In the rows, 128 means zero.
Each path is a new rotation, seen through one point. The rows after it are directions, each followed by how far the rotation turns it, in degrees per step (0 if it stays put).
Each turn is a multiple of 5 degrees from 10 to 175, or 0.
Each row of a path follows its step; steps can be skipped.
Rotation 1:
step 0: [ 98 138 133 124 130 142 122 124 133 118 135 116 132 134 127 142 132 125
 132 135 123 140 134 129 140 139 131 117 129 131 124 130 131 133 136 143
 124 119 122 116 121 125 137]
step 1: [113 136 134 128 120 121 132 118 118 123 134 124 127 131 132 131 121 120
 128 137 113 132 129 127 138 125 135 131 150 122 139 129 105 138 133 137
 128 128 121 129 122 107 130]
step 2: [127 127 126 135 123 138 117 121 123 132 136 118 129 154 133 129 117 116
 127 129 115 137 114 132 129 133 126 129 141 125 130 136 109 120 128 126
 145 116 136 125 132 133 132]
step 3: [101 131 121 137 131 139 115 120 129 118 145 125 125 136 126 136 122 116
 123 128 120 129 133 138 120 127 116 137 123 134 121 125 118 115 134 129
 115 127 137 121 122 128 131]
step 4: [123 129 133 138 131 114 126 118 120 113 137 129 134 141 135 139 124 119
 113 139 132 131 120 130 127 123 126 133 133 136 135 116 127 130 141 151
 129 135 134 118 120 114 132]
step 5: [128 133 124 125 125 131 126 108 126 121 135 109 132 142 135 142 134 130
 125 135 132 152 112 137 139 129 129 122 136 133 122 135 124 138 143 132
 133 121 132 131 121 134 123]
step 6: [111 142 135 122 123 145 129 108 119 130 138 127 119 136 135 129 130 120
 128 131 120 134 126 139 121 129 123 129 131 133 135 129 115 131 128 126
 117 132 135 149 121 117 115]
step 7: [128 134 130 121 121 130 125 127 115 123 118 139 135 144 133 124 117 112
 115 128 117 147 117 136 115 130 119 124 132 137 139 121 121 122 128 137
 129 128 147 127 131 121 134]
step 8: [119 130 119 131 115 132 120 121 128 109 131 127 138 138 122 132 131 134
 141 133 130 149 122 143 118 125 126 123 134 124 125 127 128 114 137 142
 115 126 140 120 122 140 127]
step 9: [116 148 140 129 122 137 117 119 134 118 129 129 128 143 133 146 127 131
 131 135 136 127 125 132 116 129 143 118 132 124 138 123 127 134 133 139
 117 140 127 124 118 114 121]
Speeds:
[125 129 130 125 127 134 126 125 130 127 131 128 128 131 128 129 129 130
 133 132 129 124 129 127 129 132 124 129 124 127 126 127 129 129 129 124
 124 128 127 128 129 132 129] -> 125
[126 125 126 130 125 127 127 126 132 131 132 131 127 125 133 126 127 127
 133 131 125 125 126 128 126 124 127 128 128 128 131 128 128 128 129 135
 128 132 126 132 130 128 126] -> 145
[125 126 128 130 126 126 132 128 124 124 131 127 127 125 122 128 130 131
 130 126 129 127 131 130 127 124 126 132 128 124 131 132 125 128 130 127
 124 126 129 131 125 127 126] -> 145
Rotation 2:
step 0: [122 131 122 134 131 126 117 146 119 132 128 129 135 120 138 108 123 132
 122 120 133 134 113 124 119 124 109 121 135 127 134 139 123 131 138 120
 120 128 118 115 117 118 128]
step 1: [118 123 141 118 129 126 127 122 132 113 115 134 128 114 130 119 115 123
 122 123 121 131 138 109 132 131 117 135 135 125 141 132 121 133 147 125
 120 132 134 142 119 123 126]
step 2: [129 122 129 124 124 130 134 125 122 135 133 123 122 118 121 119 124 113
 121 133 134 120 133 127 125 132 112 128 117 114 134 126 112 133 126 130
 138 112 125 128 119  99 124]
step 3: [110 121 132 120 125 127 127 111 130 123 138 116 120 134 145 125 111 139
 132 137 135 132 145 138 134 144 114 126 127 125 131 119 119 128 128 134
 138 136 126 127 130 127 128]
step 4: [129 125 116 131 130 128 141 114 111 121 126 121 129 123 140 141 132 126
 121 131 150 117 123 125 121 144 130 131 134 128 130 117 128 111 138 127
 139 122 120 118 125 125 132]
step 5: [135 120 135 126 118 129 116 112 121 118 137 122 125 113 142 120 138 141
 131 118 139 121 125 121 118 132 125 127 134 124 134 131 139 137 121 136
 129 131 114 129 144 139 133]
step 6: [131 141 129 126 128 116 119 143 122 127 127 124 131 117 131 124 135 123
 118 130 137 127 129 124 111 140 140 133 123 128 137 129 121 115 137 143
 124 135 128 139 148 123 143]
step 7: [130 112 125 135 129 134 127 136 137 138 119 125 112 126 126 124 125 130
 132 118 143 126 138 124 138 128 137 131 122 116 137 141 121 128 133 135
 109 129 112 133 146 127 126]
step 8: [116 137 126 136 123 134 120 141 117 141 116 123 122 135 131 113 132 138
 128 130 143 139 120 129 127 130 113 120 125 111 126 130 128 112 134 119
 116 134 135 131 128 120 129]
step 9: [114 130 138 126 136 135 125 120 119 119 116 132 117 112 132 129 119 131
 134 129 123 125 129 125 139 140 128 121 131 127 142 139 131 123 140 108
 108 116 131 125 128 126 117]
Speeds:
[130 130 130 127 128 127 128 132 127 128 124 130 130 130 130 129 128 129
 127 132 133 127 131 127 127 125 130 130 131 129 127 131 135 129 127 132
 126 130 123 127 132 127 131] -> 45
[132 129 122 128 128 129 124 131 133 127 125 126 131 127 130 127 131 129
 127 123 128 128 129 130 125 130 133 127 124 126 130 130 129 127 128 125
 131 131 127 129 130 132 128] -> 45
Rotation 3:
step 0: [124 122 142 116 123 115 137 124 124 132 127 106 127 119 136 116 126 127
 126 130 119 131 133 120 133 125 118 108 121 144 126 140 128 139 119 133
 121 134 133 130 117 116 120]
step 1: [135 133 139 138 114 123 118 139 126 133 139 118 129 124 135 113 133 124
 129 125 123 123 121 122 143 146 141 124 131 140 115 132 127 126 114 125
 130 123 126 138 123 115 112]
step 2: [132 119 143 133 111 127 121 131 118 145 129 112 131 139 139 125 128 129
 133 128 126 120 125 127 132 122 145 124 136 146 130 125 115 126 130 136
 120 145 128 130 124 140 127]
step 3: [125 131 142 137 118 118 132 123 117 131 125 121 131 134 128 137 117 111
 124 130 115 118 118 115 132 136 129 122 133 131 138 119 123 125 120 133
 111 122 108 132 141 132 117]
step 4: [122 117 124 136 126 121 139 132 123 141 116 122 134 128 136 116 117 125
 117 119 108 115 116 135 142 133 126 119 119 140 132 128 132 134 136 129
 135 125 119 125 129 143 123]
step 5: [122 116 129 151 113 121 119 124 133 134 128 124 115 116 133 124 125 120
 119 124 116 125 121 133 129 121 112 132 127 135 124 134 138 120 120 136
 116 124 125 137 115 135 115]
step 6: [130 104 147 141 129 116 118 126 124 118 114 121 133 129 134 124 124 122
 128 126 122 130 129 128 130 123 127 121 123 140 102 126 125 143 123 119
 122 126 131 130 124 135 120]
step 7: [130 128 134 123 117 135 123 135 118 137 129 124 120 122 128 119 138 127
 114 138 126 130 124 130 127 135 120 118 127 151 110 124 118 144 121 130
 108 123 113 131 129 127 121]
step 8: [136 110 129 126 121 121 124 143 115 137 131 113 126 134 116 126 119 133
 116 128 114 115 128 128 127 129 138 110 134 139 127 132 120 125 127 120
 117 123 135 133 124 114 118]
step 9: [132 123 126 120 122 111 132 131 131 144 136 113 123 128 154 124 122 126
 132 134 120 122 129 119 138 122 129 119 131 140 122 119 121 118 116 137
 121 119 129 135 138 129 115]
Speeds:
[122 128 125 132 129 128 125 127 129 127 123 128 133 129 132 128 128 127
 127 125 127 128 125 129 126 131 130 131 129 127 134 126 131 129 127 128
 125 128 127 130 128 133 131] -> 45
[129 127 124 131 127 129 131 129 128 127 129 127 128 130 130 124 132 131
 128 128 126 128 125 130 132 129 125 125 129 130 129 129 135 121 129 126
 128 127 132 129 128 123 130] -> 95
Rotation 4:
step 0: [121 138 124 125 126 121 119 118 119 121 129 135 139 127 141 132 131 143
 121 115 132 132 119 140 143 118 129 121 130 131 140 126 122 131 142 127
 120 129 135 120 130 131 110]
step 1: [117 127 123 115 121 123 117 128 126 122 132 124 125 122 135 135 137 124
 143 128 123 138 136 120 144 130 134 123 128 116 106 131 127 134 133 134
 130 126 128 109 120 135 130]
step 2: [131 133 135 132 120 125 130 140 130 124 129 118 113 129 122 137 130 124
 133 126 129 131 138 113 124 126 123 118 135 122 138 139 134 120 113 137
 117 117 118 125 134 141 144]
step 3: [131 120 130 138 135 131 134 127 128 125 140 117 125 124 115 117 114 126
 131 137 127 123 131 130 121 110 129 119 118 135 128 128 119 123 125 127
 124 126 125 155 125 143 125]
step 4: [130 112 122 138 122 135 129 121 130 139 122 124 142 139 124 114 131 118
 125 127 118 134 124 133 124 140 117 119 123 127 130 126 114 132 138 130
 125 125 125 136 134 112 112]
step 5: [133 126 132 116 126 121 120 125 131 120 123 119 126 123 126 114 138 134
 112 125 125 126 118 138 131 144 122 133 150 125 118 122 123 125 131 124
 128 138 136 125 123 112 137]
step 6: [111 131 125 125 129 117 119 137 131 119 137 134 133 130 121 137 129 141
 136 121 135 136 127 136 125 141 123 144 125 133 136 120 135 117 119 120
 121 141 138 119 127 137 131]
step 7: [122 127 125 126 118 127 128 135 119 126 126 134 122 134 135 128 116 126
 134 132 128 137 132 124 134 107 135 132 129 134 135 136 122 121 124 108
 137 127 124 109 118 141 114]
step 8: [131 137 143 136 130 120 130 128 131 116 127 119 142 143 140 126 129 118
 136 128 127 121 139 119 146 118 133 110 133 124 129 128 125 136 130 136
 137 121 122 124 135 133 123]
step 9: [130 124 124 125 146 122 117 125 126 125 134 128 125 125 130 125 128 114
 119 127 124 135 127 114 131 131 128 121 126 124 128 138 114 135 137 143
 117 125 123 143 129 134 152]
Speeds:
[125 127 132 126 128 125 128 130 126 125 129 130 126 127 131 128 131 125
 124 127 128 131 132 124 124 132 129 129 129 132 125 126 133 128 126 127
 124 124 130 131 126 127 131] -> 95
[128 129 131 123 124 130 130 135 124 130 130 128 123 129 125 128 129 127
 131 127 127 125 130 130 130 127 127 129 123 130 129 127 127 129 125 127
 127 132 128 126 130 128 131] -> 80
[129 131 134 127 125 131 130 126 127 125 128 128 126 125 127 128 128 130
 125 128 134 124 129 132 130 127 129 126 133 127 127 123 124 128 127 128
 129 125 131 130 127 132 126] -> 145
Rotation 5:
step 0: [112 123 128 124 134 121 122 133 138 116 124 126 130 118 127 140 122 124
 138 144 132 129 116 122 116 137 139 130 131 112 133 146 138 125 117 133
 116 117 138 133 134 128 149]
step 1: [122 125 132 123 142 113 135 117 131 113 125 118 123 127 138 122 145 121
 109 113 130 125 132 132 138 141 134 132 137 133 116 126 127 130 120 135
 142 133 123 133 120 122 147]
step 2: [126 120 108 133 133 124 115 124 137 119 110 139 137 120 136 131 128 144
 118 146 135 131 144 141 122 120 130 132 130 115 136 139 139 128 123 135
 130 121 121 133 119 131 128]
step 3: [115 115 113 119 139 118 125 119 132 134 146 133 114 122 134 134 117 122
 134 118 120 129 124 128 136 129 130 129 131 123 127 140 133 142 117 138
 131 134 134 128 135 108 146]
step 4: [127 132 148 131 140 126 132 119 130 116 127 123 135 124 141 141 119 126
 114 137 129 135 147 129 131 127 132 139 144 131 140 132 128 125 108 121
 142 126 121 133 116 118 123]
step 5: [129 114 111 124 141 142 124 134 137 113 137 141 125 126 134 124 137 144
 122 134 119 128 118 137 135 118 137 115 135 118 130 137 121 135 108 118
 124 125 131 128 132 133 137]
step 6: [129 120 127 110 141 106 138 122 112 141 139 122 141 117 140 130 133 127
 130 129 122 125 139 133 128 126 131 126 127 139 129 137 146 123 113 120
 124 130 130 138 125 116 127]
step 7: [124 123 119 140 156 138 137 121 130 118 127 136 128 121 129 133 120 125
 118 126 131 124 129 132 128 118 113 134 135 124 126 122 116 142 121 116
 127 109 131 143 118 124 115]
step 8: [119 117 124 124 138 130 147 140 122 126 140 127 139 141 128 127 123 121
 129 149 112 134 130 138 133 127 146 114 123 127 135 144 136 141 126 134
 134 129 134 138 137 132 128]
step 9: [113 125 132 129 146 120 140 122 122 126 116 129 127 118 134 111 137 125
 141 127 122 130 127 126 120 141 130 132 139 133 134 112 131 140 111 107
 120 133 126 129 123 118 122]
Speeds:
[130 132 126 127 129 129 128 132 127 129 127 130 134 128 128 128 126 131
 129 129 130 130 128 130 132 126 128 134 132 126 128 122 125 130 129 127
 130 125 123 130 126 130 133] -> 135
[132 129 132 129 129 126 126 127 125 128 127 124 130 128 127 129 127 131
 127 132 131 130 128 125 127 125 132 128 130 130 125 131 135 130 132 125
 130 131 123 130 130 125 125] -> 160
[127 130 130 128 125 128 131 128 129 125 124 133 129 123 127 130 128 127
 128 126 126 123 134 130 130 130 129 131 129 127 128 128 128 127 131 123
 126 134 127 129 127 127 125] -> 145
[128 123 126 127 121 129 127 129 125 129 129 134 131 129 132 128 129 127
 129 132 128 127 125 123 126 127 127 128 128 127 129 126 131 131 126 128
 127 132 129 131 129 129 131] -> 125
